Where one turn sends some rows of the set: a few examples, then the rows asked:
Q_798: [-0.52 -0.35  0.75  1.26  0.64 -0.49  0.67  2.14 -2.95  0.93 -3.83 -1.82
 -1.35  2.19  2.79 -4.10  1.02 -2.11]
Q_316: [-0.94  1.03 -0.87 -0.14  3.40  1.30  0.94  0.98 -1.97 -0.55  0.61 -3.84
 -3.50  1.25  0.71  0.01 -0.92  0.76]
Q_437: [ 1.93  0.03  1.33 -0.43 -1.63 -3.09  0.00 -0.71  0.75  1.93  1.38  2.99
  1.42 -2.53 -1.17  1.99  0.83  1.38]
Q_353: [ 1.47  0.96  1.65 -1.06 -3.69 -2.63 -1.27 -0.61  2.56  3.41 -0.27  1.43
  1.29  1.49  0.58  2.51 -0.22  1.51]
Q_639: [ 1.22 -0.66  0.24 -0.31 -1.12 -2.74 -0.19 -0.32  0.75  1.14  2.03  2.93
  2.04 -2.84 -1.37  1.39  0.59  1.52]
Q_952: [ 0.01  0.49 -0.35  0.25  3.87  1.86  1.30 -0.96 -0.97 -0.81 -1.58  0.84
 -3.70  1.71  0.75 -4.22 -0.11 -0.34]
Q_101: [ 1.78  0.73  1.64 -1.17 -3.41 -2.43 -0.34 -0.01  1.89  2.95  1.09  0.96
  1.52  0.14  0.17  2.64 -1.52  2.35]
Q_426: [-1.15  0.15 -0.80  0.91  3.22  1.31  0.27  0.91 -2.29 -1.10  1.32 -0.96
 -4.27  3.60  1.44 -0.27 -0.23 -0.38]
Q_339: [-0.64  1.30  0.35  0.81 -0.52  0.70  0.32  2.33 -2.56 -1.21 -3.24 -2.44
 -1.62  3.47  2.30 -2.53  1.41 -2.30]
Q_218: [ 3.02  0.89  1.40  1.18 -3.07 -2.34  0.21 -0.94 -0.27  1.65  1.68  1.63
  1.60 -0.44 -2.00  1.17  1.29  2.94]
Q_51: [ 2.34  0.94  2.15 -0.89 -3.62 -2.49 -0.47 -0.39  2.01  2.75  0.21  1.60
  1.00  0.69  0.09  3.11  0.43  2.14]
Q_802: [ 2.38  0.35  1.72  2.24 -3.95 -2.58  0.28 -0.93  0.62  1.26  0.94  1.29
  1.86 -0.13 -2.39  1.15  0.24  2.11]
Q_703: [ 2.12 -0.50  2.52 -0.36 -2.76 -2.93 -0.39 -1.08  1.39  2.19 -2.00  2.25
  1.55 -0.43 -0.88  1.14  1.31  3.41]
Q_533: [ 2.84  0.63  0.41  1.55 -2.91 -1.64  0.16 -0.53 -0.02  0.82  2.67  1.62
  2.21 -0.21 -1.99  0.56  0.80  2.75]
Q_481: [-1.70  0.97 -0.31  0.79  2.23  1.16  1.17  0.21 -1.05 -2.04  0.97 -3.01
 -3.76  3.27  1.43 -0.54 -1.76  0.34]
Q_937: [-1.51 -1.47  1.92  0.64  2.16  0.20  0.22  0.96 -0.03 -0.59 -2.16 -1.34
 -2.08  3.18  3.16 -0.08  1.34 -4.37]
Q_389: [-1.35 -0.27  2.38  0.62  1.79 -0.22  0.73  0.32  0.60 -1.51 -1.33 -2.00
 -1.56  1.98  3.15 -0.86 -1.00 -5.11]
Q_928: [ 2.32 -0.92  1.37  0.10 -1.24 -2.37 -0.04 -0.55  1.64  1.65  0.67  3.07
  2.45 -2.18 -1.94  1.56  1.12  0.50]
Q_833: [ 2.79  0.85  1.31  1.43 -3.70 -2.15  0.74 -0.60  0.15  2.39  1.47  0.58
  2.57 -0.03 -1.61  0.39 -0.14  2.72]
Q_270: [ 0.31  1.44  0.20  0.69  0.02  0.20  0.55  2.96 -2.61  0.81 -4.48 -2.35
 -1.70  2.34  2.09 -2.98 -0.39 -1.83]
Q_562: [ 2.18 -1.09  2.59 -0.06 -2.38 -2.58 -0.15 -1.26  1.39  2.09 -1.48  1.68
  2.40 -0.62 -1.15 -0.09 -0.36  3.94]
Q_885: [ 2.55 -0.10  1.48  0.07 -2.57 -2.39 -0.98 -0.87  1.14  2.89 -2.21  2.89
  1.48  0.58 -1.76  0.29  0.51  3.44]
Q_820: [-0.76 -0.60 -0.30  0.63  3.56  1.04  2.19 -0.13  0.17 -1.57 -2.01  1.21
 -3.27  0.95  1.42 -3.89 -1.84 -0.81]
Q_413: [ 0.13  0.11  0.43  0.20  3.52  1.69  1.43 -0.75  0.75  0.07 -1.39  0.64
 -4.22  2.81  0.65 -4.34 -0.94 -0.76]
Q_611: [-0.68 -0.05 -0.49  0.37  2.83  1.55  1.05  1.01 -2.13 -0.63  0.99 -3.01
 -3.72  3.01  1.73 -1.39 -0.29  1.87]
Q_493: [-1.51  0.74  0.33  2.18 -0.15 -0.58  0.92  1.45 -2.74 -0.97 -3.82 -2.32
 -1.59  2.92  1.82 -3.57 -0.29 -1.69]
Q_244: [-0.08 -1.38 -0.14  1.29  4.40  1.42  1.02  0.06 -1.26 -1.18 -0.80  1.77
 -3.69  2.12  1.18 -3.02 -0.01 -1.02]
Q_603: [ 1.72  0.26  2.08 -1.24 -2.21 -2.34 -1.65 -0.88  2.27  2.65  0.61  1.30
  1.06  0.81 -0.72  3.71 -0.14  1.88]
Q_475: [ 0.76 -0.39  1.16  0.29 -2.69 -3.59 -0.01 -0.38  1.14  1.82  0.57  2.60
  1.52 -2.40 -1.58  2.23 -0.15  0.77]
Q_414: [ 1.81  0.79  1.50 -0.02 -3.86 -2.47 -0.35 -0.53  2.41  2.31  0.60  2.17
  0.40  0.55 -0.84  2.79 -1.30  2.12]
Q_134: [-0.99 -0.28  0.32  2.11  0.35  0.38  0.62  1.91 -2.17 -0.02 -3.71 -1.22
 -2.16  4.38  2.32 -2.35  1.67 -2.23]
Q_376: [-0.75 -0.57  2.35 -0.44  1.92  0.62  0.17  0.91  0.10 -1.97 -2.53 -1.48
 -1.26  1.58  2.99 -1.36  1.25 -4.75]
Q_201: [ 1.80  0.01  0.05  0.74  4.13  2.31  2.52  0.14  0.24 -0.32 -1.32  0.40
 -2.84  0.56  0.76 -3.80 -1.22 -1.13]
Q_983: [ 1.31 -0.97  2.24  0.43 -2.65 -3.05 -0.52 -1.56  1.64  1.50 -1.55  2.21
  1.07 -0.61 -1.89  1.19 -0.18  3.72]
Q_643: [-0.72 -1.35  2.80  0.42  1.81  0.30  0.22  1.54 -0.14 -2.55 -1.02 -2.50
 -1.11  1.64  1.74 -1.68  1.13 -4.55]
Q_14: [-0.79  0.69 -0.11  0.94 -0.50  0.16  0.68  3.62 -2.51 -1.03 -2.47 -1.68
 -1.74  2.45  1.59 -3.33  0.74 -3.02]
Q_147: [-2.40  0.70 -0.25 -0.81  3.22  0.69  0.06 -0.01 -0.80 -0.08  0.17 -2.61
 -4.75  3.08  0.79 -1.02 -0.74  0.41]
Q_696: [ 2.17  0.93  0.16  1.14 -3.36 -2.14 -0.31  0.37 -0.42  1.82  1.43  0.87
  2.09  0.07 -2.43  1.98  1.28  2.49]
Q_590: [ 1.46 -0.75  2.60 -0.18 -2.68 -2.99 -1.25 -1.77  1.81  2.49 -2.50  1.59
  2.00  0.64 -0.63  0.41  0.97  3.16]
Q_138: [ 0.53 -1.31  0.03 -0.28  4.32  1.78  2.02  0.52  0.31 -0.18 -0.34  1.07
 -3.50  0.90  2.40 -3.31 -0.95 -0.82]
Q_520: [-0.20 -0.74  2.91  0.42  1.73  0.16  0.23  0.94 -0.33  0.04 -0.50 -3.28
 -1.42  2.69  3.75 -0.78  0.52 -4.48]
Q_881: [ 0.41 -0.70  3.61 -0.12  2.63  0.49 -0.08  0.56  0.39 -0.87 -2.29 -3.53
 -1.13  1.59  2.59 -0.42 -0.13 -3.99]
Q_709: [ 1.10 -0.82  1.66 -0.54 -1.56 -3.28  0.30 -0.76  1.29  2.34  0.96  1.81
  2.54 -2.93 -0.96  1.52 -0.36  1.19]
Q_163: [-1.40  1.54 -0.51 -0.69  3.45  1.58  0.35 -0.48 -1.18 -0.94  1.19 -1.99
 -4.30  2.63  1.36 -0.48 -0.41 -0.48]

Q_475 goes to Q_983
Q_316 goes to Q_881
Q_134 goes to Q_426
And these:
Q_51 goes to Q_437
Q_533 goes to Q_353
Q_147 goes to Q_643
Q_138 goes to Q_798
Q_820 goes to Q_493
Q_339 goes to Q_163
Q_928 goes to Q_885
Q_833 goes to Q_101

Where one turn sends some rows of the set: a few examples, then the rows asked:
Q_803: [-0.92 -1.09 -1.93 -2.13 -1.96  1.79 -1.01  0.78  0.66  1.13 -1.09  2.98
  0.25 -0.98 -0.11  0.40  1.79 -1.71 -1.09  0.05 -4.49  0.78  0.40 -4.48]
Q_973: [-0.70 -2.20 -2.37 -2.99 -2.18  1.93 -1.16  0.47  1.01  1.03 -0.90  1.81
 -0.97 -1.11 -0.83  0.06  1.19 -1.14  0.11 -0.86 -5.10  0.56  1.34 -3.55]
Q_136: [ 0.99  1.19 -1.70  1.15  0.33 -1.23 -1.81 -2.03 -1.93  1.84  2.56  1.69
  1.33 -2.06  3.85 -0.64  0.99  0.07  1.94 -0.91  2.95  1.89  2.18  2.03]
Q_473: [-0.74  0.21  2.58  2.11  0.42  2.67 -1.13  1.63  0.07  0.75 -3.79 -0.52
 -0.12  0.55  0.48 -1.61  3.29  2.76  1.49  1.65 -0.42  1.55  0.77  1.46]
Q_807: [ 0.50 -0.45 -1.11 -2.76 -0.81 -3.99 -0.41 -1.46  1.27  0.71  1.17 -2.46
  1.08  2.73  3.14  1.54 -0.25 -3.53 -0.86 -1.87 -1.94 -1.01  0.97  1.21]
Q_727: [-1.54 -0.19  2.12  1.74  0.71  2.37 -0.62  1.76  0.42  1.10 -3.05 -0.51
 -0.49  0.13  0.18 -1.49  3.08  2.85  2.07  1.80 -0.21  1.59  1.70  2.54]
Q_829: [ 2.72  0.91 -0.81  2.42 -0.49 -3.88  0.50 -0.19 -1.38  1.28 -0.90  1.40
  0.82 -3.80 -0.98  0.93 -1.29  1.91 -0.52  1.15 -2.32 -2.27  1.27 -2.72]
Q_249: [-3.24  0.09 -1.25  0.37  1.39 -2.63  0.19 -2.40 -2.08 -1.53  0.11 -1.89
 -3.00  0.65 -2.56 -0.90  1.48  1.73 -1.29  0.46  1.94 -1.10 -1.64  0.65]
Q_386: [ 3.18 -1.06  4.42  0.49  1.49 -0.57 -2.17  2.05 -0.28 -0.60  1.03  2.49
  1.57  1.89 -2.80  0.63 -0.89 -0.16 -1.24 -1.23 -0.35  2.11  0.77 -0.89]
Q_943: [-0.81 -0.27  2.39  1.78  0.39  2.65 -1.14  1.49  0.35  0.71 -3.45 -1.04
 -0.61  0.43  0.17 -1.74  3.03  2.88  2.29  1.45 -0.44  1.46  1.33  2.13]
Q_585: [-1.06  0.26 -2.94 -1.16  2.05  3.64 -2.18 -1.75  1.84 -1.13 -3.31 -2.11
  0.98  1.44 -0.47  1.32 -1.49 -1.07  0.14 -2.39  0.57 -2.50  1.09 -0.10]
Q_932: [-2.37 -1.09 -2.18 -2.28 -1.30  1.07  0.08  1.14  0.81  1.79  0.17  3.59
  0.30 -1.79 -0.33  0.79  1.83 -1.75 -1.05  0.59 -4.02  0.92  1.21 -3.20]
Q_576: [-2.95  0.60 -0.76  0.67  1.18 -2.69 -0.10 -2.30 -2.48 -1.76 -0.23 -1.65
 -2.39  0.92 -2.37 -0.88  1.82  1.50 -1.96  0.79  1.94 -1.06 -2.43 -0.18]
Q_142: [ 3.78  0.68 -1.14  1.07 -1.06  0.19 -3.98 -2.93 -2.30  0.43  0.10  0.07
  0.62 -0.74  3.84 -1.36  0.97  0.28  2.15 -2.57  1.80  1.41  0.75 -0.23]
Q_114: [ 1.10 -0.20 -0.70 -2.57 -1.17 -3.88 -0.83 -1.53  0.95  0.51  0.48 -2.60
  1.33  3.05  3.33  1.58 -0.07 -3.55 -1.21 -1.98 -2.08 -1.21  0.27  0.37]
Q_564: [ 2.18 -2.22  3.35 -0.55  1.78 -1.05 -1.33  2.04  0.56 -0.04  2.33  1.80
  0.28  1.27 -3.68  0.53 -1.54  0.38  0.25 -1.66 -0.21  2.11  2.71  1.40]
Q_648: [-2.12  0.19 -0.66  0.64  0.75 -2.20 -0.61 -2.68 -2.38 -2.15 -0.75 -2.23
 -2.83  1.26 -2.38 -1.09  1.61  1.71 -1.74  0.24  1.47 -1.16 -2.70 -0.56]
Q_704: [ 2.08  0.39 -1.27  2.12 -0.30 -4.22  1.16 -0.14 -0.86  1.58 -0.12  1.21
  0.38 -4.35 -1.31  0.92 -1.62  2.17  0.11  1.11 -2.28 -2.29  2.31 -1.43]
Q_281: [ 1.73 -1.07  3.90  0.32  2.12 -1.31 -1.16  2.53  0.07  0.20  2.34  3.06
  1.66  1.20 -3.04  0.77 -0.89 -0.14 -0.95 -0.63  0.07  2.29  1.74  0.66]
Q_964: [-1.49  0.43  2.49  2.14  0.82  2.31 -0.75  1.95  0.09  0.99 -3.28 -0.15
  0.14  0.29  0.62 -1.38  3.45  2.74  1.48  2.16 -0.10  1.65  1.13  1.87]
Q_79: [-3.03  0.14 -3.59 -1.35  2.98  2.70 -0.63 -1.19  2.20 -0.25 -1.56 -1.09
  1.20  0.41 -0.61  1.82 -1.64 -1.16  0.15 -1.63  1.37 -2.06  2.44  1.71]
Q_845: [ 2.56 -0.09 -2.09  0.33 -0.60 -0.48 -2.87 -2.79 -1.44  1.20  1.68 -0.21
 -0.13 -1.61  3.31 -1.29  0.41  0.70  3.31 -2.50  1.99  1.55  2.63  2.06]
Q_974: [-3.55  1.73 -2.74 -0.34  3.32  2.50 -0.35 -0.70  1.46 -0.30 -1.68  0.45
  2.84  0.59  0.17  2.30 -0.56 -1.90 -1.58 -0.21  2.03 -1.76  1.00  0.45]
Q_235: [-1.48  1.69 -2.12 -0.06  2.43  3.48 -1.90 -1.18  1.11 -1.29 -3.50 -0.49
  2.60  1.65  0.33  1.80 -0.77 -1.93 -1.73 -1.17  1.13 -2.19 -0.42 -1.46]
Q_477: [-0.03  0.03 -0.91 -2.47 -0.49 -4.18  0.04 -1.14  1.01  0.96  1.46 -1.83
  1.79  2.54  3.26  1.92  0.11 -3.69 -1.54 -1.23 -1.52 -0.95  0.63  1.10]
Q_500: [ 3.06 -0.18 -1.51  1.70 -0.76 -3.72  0.58 -0.59 -0.78  1.25 -0.79  0.33
 -0.35 -4.09 -1.53  0.71 -1.93  2.42  0.78  0.16 -2.80 -2.44  2.46 -1.51]
Q_348: [ 0.43  0.32 -0.53 -2.16 -0.79 -3.97 -0.42 -1.26  0.78  0.69  0.77 -1.82
  1.97  2.85  3.55  1.81  0.35 -3.79 -1.85 -1.28 -1.78 -1.00  0.04  0.17]
Q_278: [-2.43 -0.35 -1.18  0.19  0.91 -2.27 -0.48 -2.72 -2.09 -1.91 -0.41 -2.61
 -3.41  1.06 -2.74 -1.20  1.21  1.91 -0.99 -0.14  1.52 -1.12 -1.89  0.26]
Q_808: [ 3.67  0.26 -0.91  2.13 -0.95 -3.48 -0.03 -0.69 -1.06  0.92 -1.45  0.36
  0.11 -3.58 -1.23  0.53 -1.66  2.24  0.07  0.25 -2.89 -2.44  1.39 -2.73]
Q_223: [ 3.63 -2.10  3.78 -0.27  1.22 -0.43 -2.39  1.66  0.27 -0.74  1.01  1.30
  0.30  1.87 -3.33  0.40 -1.40  0.44  0.05 -2.37 -0.87  1.91  1.63 -0.01]
Q_701: [ 2.36  1.97 -0.72  1.76 -0.29 -0.64 -2.96 -2.27 -2.71  1.10  1.10  1.85
  2.12 -1.26  4.35 -0.62  1.60 -0.33  0.91 -0.81  2.72  1.78  0.34 -0.29]
Q_775: [-2.14 -2.08 -2.98 -3.09 -1.58  1.20 -0.10  0.87  1.25  1.70  0.21  2.50
 -0.83 -1.72 -0.89  0.26  1.23 -1.31  0.22 -0.29 -4.54  0.75  2.27 -2.13]

Q_386 goes to Q_281
Q_585 goes to Q_235
Q_648 goes to Q_576
And these:
Q_477 goes to Q_807
Q_701 goes to Q_136
Q_704 goes to Q_500
Q_932 goes to Q_775
Q_727 goes to Q_943

